In the data rows, the value 128 means zero.
Here are some points, each followed by its number:
[ 57 115 203  95 141 136 128 142 137 123 100 216 141  75 127 111 130 166  98 149 175  74 148 129 169 196 136 138 103 123 136 124 173 112 195 106 156 130 138 123  98 144 156 107 165 153  80  98  97 169 103  98 112 143  94] 0
[156 151  78 137 151 130 128 102 130 106 140 123 119 129 138 139 139 101 120 137 114 136 109 126 138 131 102 156 135 162 107 118 114 145 106 146 172 130 125 116 117 133 108 146 113 117 126 119 156 102 134 155 137 113 130] 1
[134 123 102 141  98 106 131 156 136 122 179 125 130 148 104 135 126 126 165 146 121 151 133 134 114 105 124 100 157 127 128 151 109 134  97 136 119  97 124 134 153 137 106 136 109 121 151 144 129 113  96 151 112 123 143] 2
[115 115  91 166 121  79 187 185  97 108 130  86 112 184 104 220 111  60 142 125  53 172 168 119 140 114 104 164 152 123 132 110  92 167  94 156 127  97 147 116  65 126  86 206 103 115 157 136 135  70 113 178  91 135 146] 3
[113 124 157 102 126 134  93 111 140 141 117 158 132  78 159  85 138 184 117 133 170 103 102 140 122 154 134 151 124 131 125 149 160 102 131  86 125 144 116 152 137 129 164  65 131 123  97 130 134 144 128 111 139 109  96] 4
[128 141 148 173 120 160 126  96  81 138 151  90 120 107 122 113 138 152 161 141 135 139 112 134  99 110 168 108 114 151 124 132 149 119 133 186 123 151 119 123 162 147 116  95 140 163 155 147 146 126 137 107 155 138 122] 5
[133  97 140 146  77 104 137 186  87 160 142 117 100 164  97 130 102 150 164 175 102 172 184 142 105 104 136  81 146 125 139 144 122 117  96 173 130 108 157 119 148 181 111 144 114 163 168 140 114 125 143 144 119 123 152] 6
[137 149  95 158 169 134 155 108 121 113 103  93 131 154 123 192  96 105 126 115  92 149 181  94 146 106 137 138 123 169 121 121 108 153 132 152 121 153 104 115 132  99  76 141 120 121 115 103 161 115 123 144 138 135 112] 7
[161 123  66 165 204 130 178 108 103  48  75  66 157 164 129 198 112  26 109  89  51 136 159  62 146 105  83  92 155 133  92 107  71 195 115 118 113 123 119 103  97  75 105 196  89 102 151 114 131  90 116 158 102  94 128] 8
[155 128  88 136 128 135 134 148 123 172 124 109 149 155 133 177 130  93 109 132  72 146 150 120 134 105 112 113 148 101 130 108  88 159  87 128 126 121 119  88  84 119 131 168 124 126 152 118 136 106 133 143 117 128 155] 9
[150 132  87 152 183 126 148 126 110 106  96 115 139 143 140 163 139  79  99  97  97 123 124 117 138  81  96 137 128 137 132 112 126 177  93 131 127 124 109 138 100 102 150 166 111  96 128 129 148 121 113 141 124 116 158] 10
[145 122  74 161 124  80 183 195  99 105 142  71 107 228 112 195 127  40 140 118  26 191 182 109 120  97  95  63 177 117 152 120  70 174  58 176 128  91 138 104 101 120  85 215  90 100 179 117 138  69 138 193  67 127 172] 11
[101 142 113 138 132 159 106 111 132 112 125 135 135 113 131  99 104 128 121 109 154 115 125 131 118 130 132 133 143 155 118 129 135 118 129 136 126 117 115 138 134 117 138 111 141 108 126 132 120 146 136 142 139 111 128] 12
[124 130  91 132 169 125 188 138 113 121  87 106 135 124 142 186 123  50  82 106  65 136 164 107 150 102 101 119 137 107 139  99 185 177  82 117 132 130 127 110 136  96 136 180 111 128 157 118 138  86 130 148 115 120 135] 13
[ 72 108 153 109 190 143 169 155 159 118  74 183 156 109 125 175 115 102  63 140 114  81 181  71 182 182  72 162  78  89 165  80 141 142 167  97 160 106 134  95  93 106 136 167 133 131 124 100 100 140 101 117  86 144 101] 14
[138 141 110 124 119 114 137 145 110 134 132 113 108 146  78 116 159 135 138 132 108 143 112 137 110 134 145 105 161 138 116 132 106 143 113 158 114 117 109 149 145 130 145 133 130 131 158 135 155 126 131 147 114 131 140] 15
[123 149 164 110 120 129 129 115 118 127 160 130 144 118 114 130 123 152  93 141 127 128 129 110 127 153 143 133 114 134 155 128 150 136 148 151 149 131 139 133 119 124 150 120 152 145 120 111 158 134 113 111 165 151 117] 16
[116 105  97 177  84  97 141 178 105 149 174 113 102 189  90 130 116 144 176 155  78 184 134 150 103  80 151  77 152 119 143 144 101 124  85 136 122 105 139 146 152 171  93 149 128 134 161 133 129  91 144 159 119 134 149] 17
[ 89 126 171 134 121 155 110 126 139 131 132 157 122  94  92 127 134 178 141 142 164 114 124 138 144 168 150 120  91 134 137 141 170  97 179 105 145 134 147 125 121 130 131  79 145 139 119 135 100 161  99 176 118 156 100] 18
[113 103 141 126  92  93 122 186 137 131 130 149 120 153 123 114 110 142 153 163  89 143 160 148 123 112 126  99 140 123 120 139 113 115 104 139 142 113 142 123 142 161  92 134 140 137 139 120 114 105 142 146 102 194 168] 19
[115 123 140 117 129 151 146 140 136 126 111 146 151 111 129 147 129 141  99 125 112 115 154 110 144 164 115 144 103 117 154 116 124 133 162 125 134 117 147 106  80 112 135 159 139 118 116  98 104 103 105 114 125 132 118] 20
[191 148  73 135 152 141 121 102 121 117 108  90 142 138 142 139 146  91  95  93 116 112 104 129 128  99 107 135 141 133  94 116  82 149  91 127 115 140 142 106 139  69 191 149 114  95 151 111 164 110 146 119 110  91 163] 21
[102 136 155 126 105 101 137 187 113 148 179 136 126 149 111 102 105 134 176 164 122 147 153 141 120 121 141  93 133 116 141 168 135 113 108 122 132  93 157 128 137 170  89 127 144 143 142 143 108 122 153 155  93 165 153] 22
[174 147  97 136  59 117  93 115 128 156 203  94  88 142 155  76 130 133 177 129 145 158 102 163  88  92 143 101 173 148  87 169 104 125  80 125  98 151 155 150 192 162 105 104 122 118 140 161 152 117 155 133 150  91 126] 23
[ 96  95 204 117 113 160  77 118 157 135 139 182 131  74 113 104 114 203 148 151 180 101 120 135 119 155 159 114  82 121 149 141 180  78 174 122 157 137 134 134 141 154 135  95 147 157  83 143  96 158 121 126 127 173 112] 24
[ 85  89 172  96 161 176 124 155 150 149 100 166 153 102 139 161 118 142 108 146 139 114 156 118 146 156 120 150  83 125 162 121 130 123 167 115 157 147 146 106  96 123 183 141 145 138 113 119 111 120 108  99 125 157 122] 25
[177 138  78 126 158 166 103  66 137 120 123 112 132  99 168 132 145 100  99 111 164 111  84 126 119 115 116 153 134 151 117 141 113 136 124  86  95 145 119 122 124 100 137 111 110 104  80 122 156 152 139 122 147  95 109] 26
[147 147 111 117 169 153 123  88 133 113 100 146 150  99 150  99 142 169  90 121 135  91 121 122 137 158 101 173 142 118 110 124 114 139 158 120 107 127 109 123 113 102 144 136 121 105 113 124 122 159 126 115 133 106 105] 27
[127 136 171  96 151 151  86  96 139 153 116 158 152  82 147 116 154 130  90 108 156  82 113 135 138 150 104 178  83 114 107 111 132 108 151  97 138 150 119 139 126 102 174  95 142 124 106 118 132 174 125  51 141 130 112] 28
[125 148 143 143 140 138 114 123 146 127 129 180 126  84 120 118 109 169 129 133 163 114 125 128 133 148 146 133  13 134 136 131 160  99 180 128 139 124 118 132 123 132 125 109 144 134 111 124 100 148 109 118 136 130 116] 29
[ 87 129 170 101 160 134 118 152 146 138 118 179 151 104 134 152 141 154 100 131 102 110 151  96 130 150 133 158  85 103 172 105 154 116 174 121 160 140 117 107  78 128 143 129 140 155 104 102  96 149 114  92 120 153 108] 30
[156 123  91 123 154 145 128 101 139 133 134 115 124 121 135 143 132 103 118  24 137 135 114 140 112 108 105 140 127 104 117 130 115 105 112 107 104 148 115 120 122 107 130 129 113 105 135 141 130 120 138 131  91  68 132] 31
[131 115  75 172 134  70 199 185  97 122 123  71 113 213 126 196 118  50 121 121  36 183 164 113 140  92 112  67 171 133 125 111  77 174  63 142 108 101 136 102 114 134  98 208  91 105 171 121 123  76 128 185  81 133 171] 32
[ 62 140 159 104 124  98 143 173 156 115 118 186 122  82 113 127 119 165 148 142 181 117 143 120 115 189 141 122  94 121 155 106 155 103 174 124 160  99 126 122 109 167 124 132 158 168 101 132  80 170 108  98  94 156 139] 33
[131 128 148  89 101 155  96  99 133 102 119 151 152  75 136  81 153 154 117 118 170 108 110 138 138 138 143 129 114 142 111 128 149 102 166 108 127 149 116 145 124 132 155  91 114 130 103 132 134 195 128 100 155 118 125] 34
[180 138 117 108 107 125  68 111 132 160 138 112 142 108 157 102 145 124  94 111 136 128  95 151 114  97 129 142 156 147  83 163 108 122  90  95 119 135 126 148 169 125 151 117 113  90 112 128 149 142 174 137 158  93 121] 35
[168 155 112 135 155 124 139  95 100 108  98  72 143 164 131 144 146  90 110 105 109  23 112 107 128 104 122 145 152 150 107 108  97 165 106 129  96 132 126 133 133  83 113 141 116 137 150 142 169 114 137 138 149 106 123] 36
[ 77  72 164 117 113 110 143 150 141 134 142 136 105 114 125 108 104 157 146 173 132 124 148 143 123 172 140 131 135 120 141 121 141 139 138 121 143 118 150 127 121 151 144 137 137 134 115 112 121 140 111 110 131 154 137] 37
[ 68 117 174  97 126 108 157 142 149 133  89 152 132 138 112 133 136 140 120 123 113 122 198 105 158 156 137 149 124 121 157  87 142 128 153 184 141  95 136 111  72 127 133 160 130 134 120 119 120 156 107 119 117 162 107] 38
[125 117 149 107 100 134 122 144 135 146 148 143 129  99 149 107 131 138 140 126 130 160 116 161 115 123 151 123 123 109 134 119 128 113 135 148 132 115 134 132 153 150 152 108 155 124 150 135 137 130 146 148 164 129 135] 39
[110 113 169 131  93 125 117 139 113 146 126 156 129 110 120 124 118 141 134 124 152 114 120 139 127 151 138 124  40 129 138 133 167 117 146 125 126 146 136 129 135 129 114  93 135 153 117 131  85 131 139 107 139 157 127] 40
Which three points above are nearest to each new point? Their numbers follow each, nearest first.
[107 122 170 120 120 124 160 150 126 140 142 135 108 175 103 146 116 144 149 124 112 148 142 102 118 145 149 144 129 117 156 148 134 121 152 174 127 120 135 113 125 164 113 164 137 154 125  68 114 117 120 118 122 155 143] 37 16 20
[125 113 126 127 186 118 135 138 130 112 106 147 138 129 117 138 119 119 131 129 140 128 137 116 162 163 112 157 125 119 136 114 132 131 135 121 131 109 116 115 111 119 136 143 143 122 111 106 112 124 113 119  98 140 140] 20 12 27
[121 143 123 160 145 142 123  79 103 113  93 113 125 145 128 175 115 117 121 115 113 128 136  83 150 122 155 146 118 146 135 128 128 144 136 117 130 255 107 100 104 107 126 170 119 132 148 114 130 110 107 131 144 129 116] 7 1 10
[139 150 126 136 190 138 151 115 115 125  84 112 141 133 125 168 131  92 111 104  99 129 162 121 141 125 104 145 123 134 135 102 122 151 140 127 129 133 126  93 111  66 136 154 110 115 126 123 122 102 107 129 117 132 118] 10 7 20
[140 126 102 110 121 146 104 108 126 122 134 115 132 123 121 107 151 124 118 121 155 102 101 142 160 117 123 126 109 137 116 152 136 116 127 125 119 138 127 153 135 103 129 132 142 125 115 140 144 139 147 124 153 105 121] 12 26 34
[177 202  85 127 151 145 136  63  98 118 109  73 147 149 134 140 148  82 106 108 108 143 119 118 139 101 118 179 145 134 116 105  93 148  94 135  94 120 118 127 146  91 142 140 121 110 147 127 138 120 120 141 141 101 127] 21 36 10
[101 161 123 110 169 127 145 114 158 112 102 156 133 126 125 139 101 114 101 147 137 103 154  98 164 151 120 133 102 118 140  95 127 157 143 113 133 118 123 108  62 105 137 145 126 124 112 101 111 129 112 128 108 127 118] 20 30 14
[184 143  82 135 174 144 130  83  85  94  64  72 132 150 139 159 104  73 111  87 114 129  88 103 158 130 137 145 138 156 103  97  87 184  85 106 112 128 100 151 108 100 135 153 114 105 141 108 156 140 132 128 130 103 132] 10 21 36
[160 125 117 126 137 131 111 111 122 117 125 130 126 114 132 123 133 108 104 124 140 109 110 141 132 131 130 148 120 139 130 124 133 110 134 124 138 127 123 130 133 115 161 119 121 102 122 142 112 100 114 128 125 125 122] 12 1 27
[118 159 141 141 156 133 146 130 117 124 118 130 126 134 111 158 106 126 128 130  79 138 139  81 139 121 120 115 101 123 147 114 130 142 130 141 143 122 135 120 108 117 109 134 121 134 133 144 108 117  86 155 113 149 130] 20 7 16
[135 119 129 113 155 120 124 122 166 118  96 150 133 144 129 117 128 109 141 119 131 102 116 122 126 121 114 125 141 138 123 122 116 129 157 124 119 112 130 127 119 115 148 133 130 108 136 120 131 132 131 121 130 126 125] 12 27 20
[161 157 144 102  87 148  78  92 146 152 176 127 139  56 248  23 156 185 148 131 199 104  64 162 104 100 172 147 149 152  88 182 182  82 147 124 109 172 119 183 198 150 146   0 132 124 103 141 157 180 160  91 183 103  99] 4 34 35
[145 147 143 128 120 166 115 112 141 128 114 130 113 100 138 124 140 154 153 126 132 119  98 110 104 133 135 130 132 132 116 152 134 116 124 133 128 140 128 135 141 107 136  95 156 135 100 131 137 150 131 107 143 132 109] 12 4 16
[165 109  74 167 113 111 141 120 124 129 172  93  95 168 130 141 114  96 128  98 100 175 118 140  96  98 102  88 197 149 100 149 106 125  80 120 103 119 129 113 150 142  81 158  98  97 150 140 132  71 144 178 124 101 163] 2 17 1
[165 134 111 105 125  92 102  98 124 137 126 122 139 125 162 110 151 102 120 115 179 126 100 132 128 103 115 153 160 129  98 148 116 139 106  97 112 137 121 141 147 118 145 125 124 126 122 135 151 135 154 150 130 102 141] 35 26 12
[ 93 107 184 123  57 133  78 135 156 151 194 170 118  62 136  28 131 217 183 141 205  99  74 168 109 132 185 112 143 125 136 163 182  41 160 122 140 112 131 162 166 171 129  44 177 152 124 147 124 160 142  97 148 133 141] 24 4 34
[175 136  91 143  99 125 114 101 139 136 178  61 110 156 161  91 128 120 168 122 147 150 101 152  98  97 125 112 173 157 104 173  90 125  82 132 108 119 131 140 176 157 109 120 104 112 159 142 160 137 160 137 140 113 137] 23 2 35
[131 126 178 103 145 144 122 117 159 152 111 159 139 113 120 116 116 164 129 139 161 122 100 109 130 150 158 139  90 113 154 108 159  88 171 139 151  88 127 136 113 141 118 122 127 146 118 139 104 155 133  93 112 143 106] 29 40 30
[118 104 174 117  58 132  91 109 132 163 204 143 109  91 137  30 134 215 197 154 201 135  59 202  67  84 186  91 165 141  99 198 172  72 101 144 136 163 137 171 224 180 103  29 135 150 108 159 155 145 204 106 150 114 130] 23 5 4
